In the data rows, the value 128 means zero.
Here are some points:
[142 121 107  44 129  32 168 141 194 104 207  81 209  93 159 221]
[132 174 170 104  95 119 139 126 120  90 137  95 152 136  92 150]
[ 79  58 104   0 206  21 153 206 138 111 158 144 146  94 194 255]
[198 149  34 115  85 100 106 109 231 113 174  92 185  95 209  95]
[154  99  87  72 131  47 149 139 188  84 189 130 218 113 180 187]
[103 149 203 153 104 141 148 117  89 100 108 112 110 149  73 153]
[112 150 140 155 102 161 118 110 137 128 100 146  82 128 121 111]
[152 151 176  58 111  68 160 129 115  93 172  85 226 161  51 194]
[177 176 142 122  55 126 143  95 162 111 161  62 218 126  90 105]
[191 133 111 173 117 163 125 106 132 130 131 124 150 128 113  57]
[ 80  93 101 172 179 175 103 127  97 177  72 194  29 116 170  91]
[115 160 146 145  83 151 138  92 131 122 139 109 146 136  76 105]
[ 32 111 197 142 188 131 148 165  40 140  65 154  57 137  67 155]
[175 172 162  80  50  96 156  83 149  92 190  69 247 166  76 162]
[109 151 181  73 116 103 158 142 130  89 142 116 180 147  76 197]
[106 184 197 209  89 188 112  94  71 124  69 126  89 171  27  63]
[108 120 139 144 158 138 129 159 106 122 101 138 100 101 130 109]
[177 191 160 255  68 255  86  65  77 146  61 116  62 158  67   0]
[109 156 196  81 118 115 171 111  98 122 168  96 195 141  65 173]
[ 95 125 150 106 132 128 152 121 142 121 132 122 105 116 113 186]
[161  96  32 173 157 142  99 137 179 158 133 138  72  87 224  87]
[148  88  78 131 155 111 115 134 164 157 144 150 121  90 206 123]
[158  82  70 163 148 134 118 127 172 151 136 152  95 103 197 116]
[125 130 137 122 125 147 136 133 109 140 130 120 149 134 117 130]
[165  85  50 156 143 146  93 145 158 164 112 157  85 106 198  74]
[192 146 113 117  75 107 149  97 192 108 185  94 208 113 151 125]
[176 124 126 120 100 114 147  94 152 124 171  89 196 132 142 140]
[ 43  76 129 101 212 113 124 192  60 174  72 177  14  97 160 176]
[177 160 146  67  73  99 157 125 147  81 186  55 223 115 115 155]
[ 99 151 197 116 117 119 163 144  82 103 124 100 136 163  57 182]
[ 86 124 113 174 179 132 110 131  92 147  98 169  70 114 118  90]
[152 144 108 172 103 171 118 114 104 121 130 144 130 154  87  42]
[227 133  92 122  76  88 140  83 200 107 198  89 241 131 151  95]
[124 122 118 127 131 121 139 102 169 131 149 133 144 122 145 136]
[184 131 110 150  90 134 134 119 146 106 151 112 167 133 139  91]
[141  87  44 135 167 113 114 155 195 145 151 143  91  72 235 120]
[167 164 103 194  85 168 112  75 158 139 134 114 146 127 129  37]
[136 202 203 166  47 153 149  62 113  89 145  93 207 186   1  86]
[ 85 131 178  31 134  92 168 169 105  83 147 111 176 136  79 221]
[132  91  67 236 164 207  74 127  95 193  72 181  16 106 184   7]
[147 110  62 173 140 112  98 120 179 141 133 149 108 109 172  88]
[ 79  87 112 127 181 115 123 157 108 176 109 161  94 118 151 158]
[182 109  86 105 122 105 142 136 177 131 176 107 186 107 167 150]
[145 141 122 123 119 106 123 125 133 116 151 125 145 107 152 134]
[125 115 152 123 144 108 134 142 122 127 124 120 125 140 135 165]
[ 93 110 159 178 166 177 113 140  71 158  62 171  32 114 127  95]
[ 77  49  76  96 226 124 117 192 100 182 106 179  42 105 206 164]
[185 186 191 206  68 191 112  98  77  83  89 109 116 156  69  32]
[104 159 164 120 103 149 130 136 108  95 105 125 107 123  88 137]
[194 182 145 233  53 205 104  68 130 117  95  84 143 162  55  10]
[117 127 155 117 129 133 142 125 104 125 139 141 172 134  76 124]
[118 118 129  76 135 106 154 151 134 124 160 122 161 131 131 172]
[ 82 161 210 146 134 160 131 141  52 127  88 125  82 166  50 147]
[203 152  63 150  68  99 112  86 230 104 184  90 200 113 157  79]
[143 118 120 131 134 118 124 131 115 138 122 131 137 160 134 135]
[ 91 121 115 140 143 145 136 117 124 171 122 144 106  99 132 109]
[ 99 106 106 140 167 164 111 119 116 175  92 175  63 110 148 104]
[ 98 134 130 146 139 123 122 120 105 133 107 144 116 136 113 126]
[199 170  97 177  62 152  97  78 172 115 141 108 170 125 154  41]
[133 148 141 152 103 170 128 101 115 129 123 122 115 138  87  96]
[113 105 141 104 146 124 133 163  92 129 108 120 107 135 129 158]
[110 139 139 137 100 135 143  92 134 123 131 135 131 132  95 139]
[194  92  70 192 124 164  99 129 168 172 110 136  87 125 206  61]
[191 125  96 115 109  90 132 124 178 112 182  96 178 125 186 149]
[ 57 123 172 114 166 137 124 136  86 157  76 147  60 144 106 162]
[130 108 139 156 136 171 110 152  82 142  68 162  72 141 121  86]
[138 150 144 169  99 169 125 108 131 116 118 128 119 127 110 100]
[ 50  90 144 108 193 104 117 156  87 157  92 150  69 103 148 162]
[178 110   8 142 122 114 104 120 252 148 177 124 149  93 241 124]
[213 161  70 152  75 108 103 104 204  99 173  90 171 107 182  83]
[141 163 160 180 101 194 126  99  92 124 109 121 111 157  67  54]
[153 101  86 141 135 131 122 133 155 156 135 135 105 127 187 116]
[ 98 149 145  52 135  60 171 121 147 117 174 100 203 139  90 202]
[159 197 194 181  58 171 136 102 106  91 111  87 149 172  36  73]
Then 12 other points, each followed by its number:
[133 129 146 159 118 135 127 126 123 128 111 128 112 120 124  95] 0
[122 180 195 138  80 122 136 108  96  75 109 108 156 184  35 123] 1
[156 120  83 138 119 141 117 122 161 113 135 137  92 121 181 111] 2
[129 171 150 152  83 139 123  90 133 103 123 122 134 135  90 101] 3
[130 107 112 105 150 112 141 142 142 131 156 132 142 141 161 160] 4
[135 117 147 103 127  78 143 144 144  84 139 135 141 141 122 170] 5
[136  92  87 179 141 163  97 132 132 161  95 165  71 128 160  86] 6
[138 146 133 214 133 197 106 108  91 161  74 139  62 126  93  29] 7
[129 112  95 160 154 151 101 150 137 146  91 144  51 108 179  98] 8
[104  68  70 165 201 161  97 165 100 193  79 170  57  87 179  64] 9
[ 80 132 177 126 161 152 139 141  76 161 109 132 103 143  80 140] 10
[230 143  59 159  65 108 132 100 213  98 199  70 199 115 172  91] 11
Which of these numbered points is nearest to each point below, ignoring the 3 directions in which the first points spread most? Its number follows each.
[ 58 106 174 102 176 135 157 178  62 147 105 165  81 154  94 184] > 4
[ 22 129 222  57 186 105 137 192  40 130  79 133  74 144  75 239] > 8
[ 97  95 112 130 178 138 132 157 110 184 110 140  96 121 152 148] > 10
[ 85 180 189 130  94 129 140  73 120 108 131 117 134 130  79 143] > 3
[176 134 107 122 108 115 113 127 166 106 147 110 145 121 155 116] > 8
[112 126 173 128 124 128 145 148 103 118 100 118 122 141  88 134] > 0
[145 101  73  68 145  84 129 147 184 151 176 103 172 113 194 172] > 10
[178 161 126 191  67 191 107  92 121  99  98 115  90 140 104  41] > 2
[ 42 120 219  30 184  75 183 163  73 130 122 126 113 122  54 255] > 7
[119 141 146  91 126 112 123 149 119 107 117 118 115 122 125 160] > 8
[ 61  49 123   0 207   0 172 195 139 121 178 150 154  91 178 255] > 0
[196 125  81 167  90 138 122  98 180 117 145 120 119 124 169  86] > 2
[161 114  76 138 129  97 114 129 184 123 143 137 142 117 195 127] > 1
[ 65 164 215  51 141  35 178 134  85  83 145 114 202 166  21 231] > 1
[130 151 131 177 109 154 125 110 127 115 111 141  99 158  93  85] > 1
[119 123 154  45 143  54 148 155 125  98 159 118 158 159 122 231] > 1
[111 130 155  95 123 105 157 113 117 116 145 111 172 126  85 149] > 7
[191 107  58 194 131 178  86 117 157 166 121 155  87 131 198  37] > 4
[188 146 119 168  82 116 119 106 158  74 140 123 166 139 132  85] > 5
[201 114  63 179 127 135  94 127 164 109 125 148 112 107 169  51] > 5
[168 133 136 120  94 133 133 133 124 101 137 121 127 126 130 134] > 2
[157 124 110  90 102 117 154 133 155 105 174  95 172 119 143 145] > 11
[181 123  96 147 100 133 116 131 168  99 134 122 113 131 170 113] > 2
[104 184 219  90  90 131 146 134  74  74 118 108 147 181  40 175] > 2
[118 160 196  59 108  91 166 136  83  95 161  90 201 176  66 220] > 4
[116 120  62  88 153  73 118 156 152 124 150 141 124 112 203 164] > 1
[109  67  91 130 187 103 114 142 141 159 114 158  72  76 195 137] > 0
[105 141 117 181 120 165 121 101 124 144 105 163  75 129 136  95] > 3
[ 60 144 194  65 152 104 152 166  84 110 110 136  95 156  86 226] > 2
[194 122  16 126  96 101 116  87 241 115 185 118 167  81 233 111] > 3
[ 65 174 202  79 113  92 165 108  91  98 145 102 166 148  68 205] > 3
[ 73  52  50 135 216 124 124 162 156 200 133 183  74  83 212 158] > 10
[188 196 168 102  35 119 139  81 148  60 163  82 227 157  72 121] > 2
[152  35   0  80 200  53 123 175 218 149 190 153 129  55 255 156] > 7
[146 102  98 164 139 120 106 121 169 133 112 144  95 121 179 113] > 5
[203 148  71  93  78 108 130 111 193  99 219  80 224 126 160 131] > 4
[195 139 105 146  74 123 134 109 192 111 179 101 151 114 157 118] > 11
[124 149 155 111 123 128 131 144  84 124 118 119 168 138  85 105] > 9
[ 94  84 130  94 183 115 144 164  98 137 123 159 114 120 152 166] > 4
[133 142 172 129  92 120 150 102 112  99 143 105 174 159 105 155] > 4
[144 128 125  53 129  58 126 151 171  98 165  97 179 126 153 209] > 8
[145  75  87  17 144  24 153 169 200  82 193 124 183  91 191 255] > 5
[ 52 110 155 130 183 167 122 145  47 188  71 169  37 128 114 142] > 10
[161 166 128 147  89 128 128  94 156 122 167  85 213 149  96  97] > 10
Here are 12 other points, each followed by its number:
[137 160 138 156 102 167 122 101 126 151 128 100 135 131  87  94] 0
[167 157 143 113  88 119 125 126 161 102 141  88 167 145 125 132] 1
[ 58 165 213 141 127 155 135 129  28 130  72 133  96 155   6 114] 2
[162 177 115 183  86 167  85  99 118 120 100 103 130 126 122  30] 3
[138  67  66  74 163  78 140 166 164 135 172 138 156  89 203 160] 4
[115 110 135 163 157 182 108 154  65 140  74 165  53 161 108  85] 5
[144 140 164 213 115 207 110 111  74 140  68 140  82 167  81  47] 6
[132  83  91 101 159 108 141 158 137 134 132 135 105 110 174 155] 7
[136  74  45 115 174  99  81 165 159 139 116 167 117  74 225 120] 8
[160 143 122  35  82  57 173 119 208  86 220  73 243 126 132 216] 9
[166 137 119 100  90 101 145 138 174  88 160  87 202 129 116 136] 10
[114 119 108 126 145 117 137 119 128 145 139 141 140 122 141 129] 11
The same question for these:
[ 84 127 105 142 169 144 103 156  91 147  83 145  49 114 149 106] > 3
[154 164 156 217  91 184  99 115 115 119  81 113  83 131 123  47] > 1
[152 132 105 110 121  92 111 137 149  98 128 116 171 115 153 114] > 8
[ 70 142 174  69 154  94 140 158  75 115 123 137 142 143  57 194] > 2
[161 154 137  40 102  35 157 133 154  56 199  60 249 106 137 193] > 3
[100  98  79 129 172 133 123 133 148 171 127 144  90  92 178 114] > 0
[131 158 174 199 112 206 105 135  66 124  50 136  70 156  76  32] > 10
[152 138 143  79  95 110 144 133 122 112 160  92 175 141 109 172] > 7
[101  74 113 122 177 126 131 171  97 144 121 174  96 110 153 135] > 4
[171 189 161 175  56 196 132  86 111 111 123  93 176 149  61  39] > 4
[186 158 114 167  74 144 108 100 165  98 126  95 134 119 147  62] > 1
[ 91 141 176 104 130 126 140 148  93 106 110 127 116 142  72 148] > 10
[ 68  83 177  87 187  86 148 174  81 143 104 160 130 148 112 206] > 6
[162  57  24 112 171  90 104 156 197 145 156 153 125  68 255 119] > 4
[125  87  97  82 168 108 148 154 136 129 144 128 143  92 158 161] > 4
[112 125 140 147 139 154 115 130  81 133 100 143  89 122 112  94] > 4
[ 57 141 220  61 117 108 179 130  93 109 128 111 126 156  49 215] > 9
[185 199 188  77  61 113 150 109 145  80 177  66 237 165  67 157] > 1
[184 130  62 151 117 119  91 124 162 137 145 123 148 100 200  76] > 3
[ 69 100 126 155 186 161 112 142  68 174  85 174  59 124 138 109] > 11
[ 93  65 141  83 188  98 155 179 109 143 130 130 128 140 139 222] > 6
[ 51  84 169  35 200  85 154 187  70 136 114 141 133 138 119 246] > 6
[131 169 149 154 119 131 126 108 115 145 124  95 166 139  71  71] > 2
[127 104 109 215 168 198  90 132  99 183  54 173  37 115 158  48] > 6
[127 130 122 113 141 113 114 148 121 118 110 138 139 119 146 125] > 8
[133 123  74 153 103 168 124 101 183 142 145 138  86 111 165 113] > 9
[151 110  88 155 124 143 102 133 135 126 107 137 110 116 172  77] > 10
[ 70 112 138 163 188 158 101 169  45 144  51 172  18 110 139 103] > 3
[128 144 144  67 124  99 146 123 137 126 171 111 175 111 131 171] > 0
[138 104  98 126 149 123 124 136 126 137 120 136 105 121 156 130] > 7
[120  51  65 161 185 151 110 152 138 179  95 196  81 128 195  96] > 6
[107 106 131 107 154 127 125 148 105 125 115 139  92 123 138 158] > 7
[ 87 106 157  97 163 125 131 170  89 122  92 158  94 112 124 156] > 10
[118 142 167 172 145 164 101 146  70 131  63 142  91 148 103  67] > 8
[ 74 110 123  80 170 116 133 166 130 163 138 137 103 101 153 206] > 0
[193 136 141 156  82 165 136 121 138 108 132  97 149 130 123  98] > 7
[155  99  26 187 170 128  91 144 182 169 137 150  99  88 206  56] > 2
[162 189 179 140  77 159 114  93 102  87 122 107 169 146  65  71] > 8
[182 126  97 165 101 159 111 104 152 126 134 115 120 136 152  91] > 7
[102 169 189  59 116  84 153 127  89  88 150  85 185 143  67 197] > 3
[212 177 112 157  42 185 118  96 150 103 148  71 166 138 107  63] > 7
[115 135 118 143 113 126 136  91 144 122 148 115 162 126 127 110] > 11
[141 140 138  55 119  69 147 149 151 107 159  93 175 121 121 190] > 1
[129  86  42 138 171 108 108 142 145 160 127 144  99  92 212 105] > 2
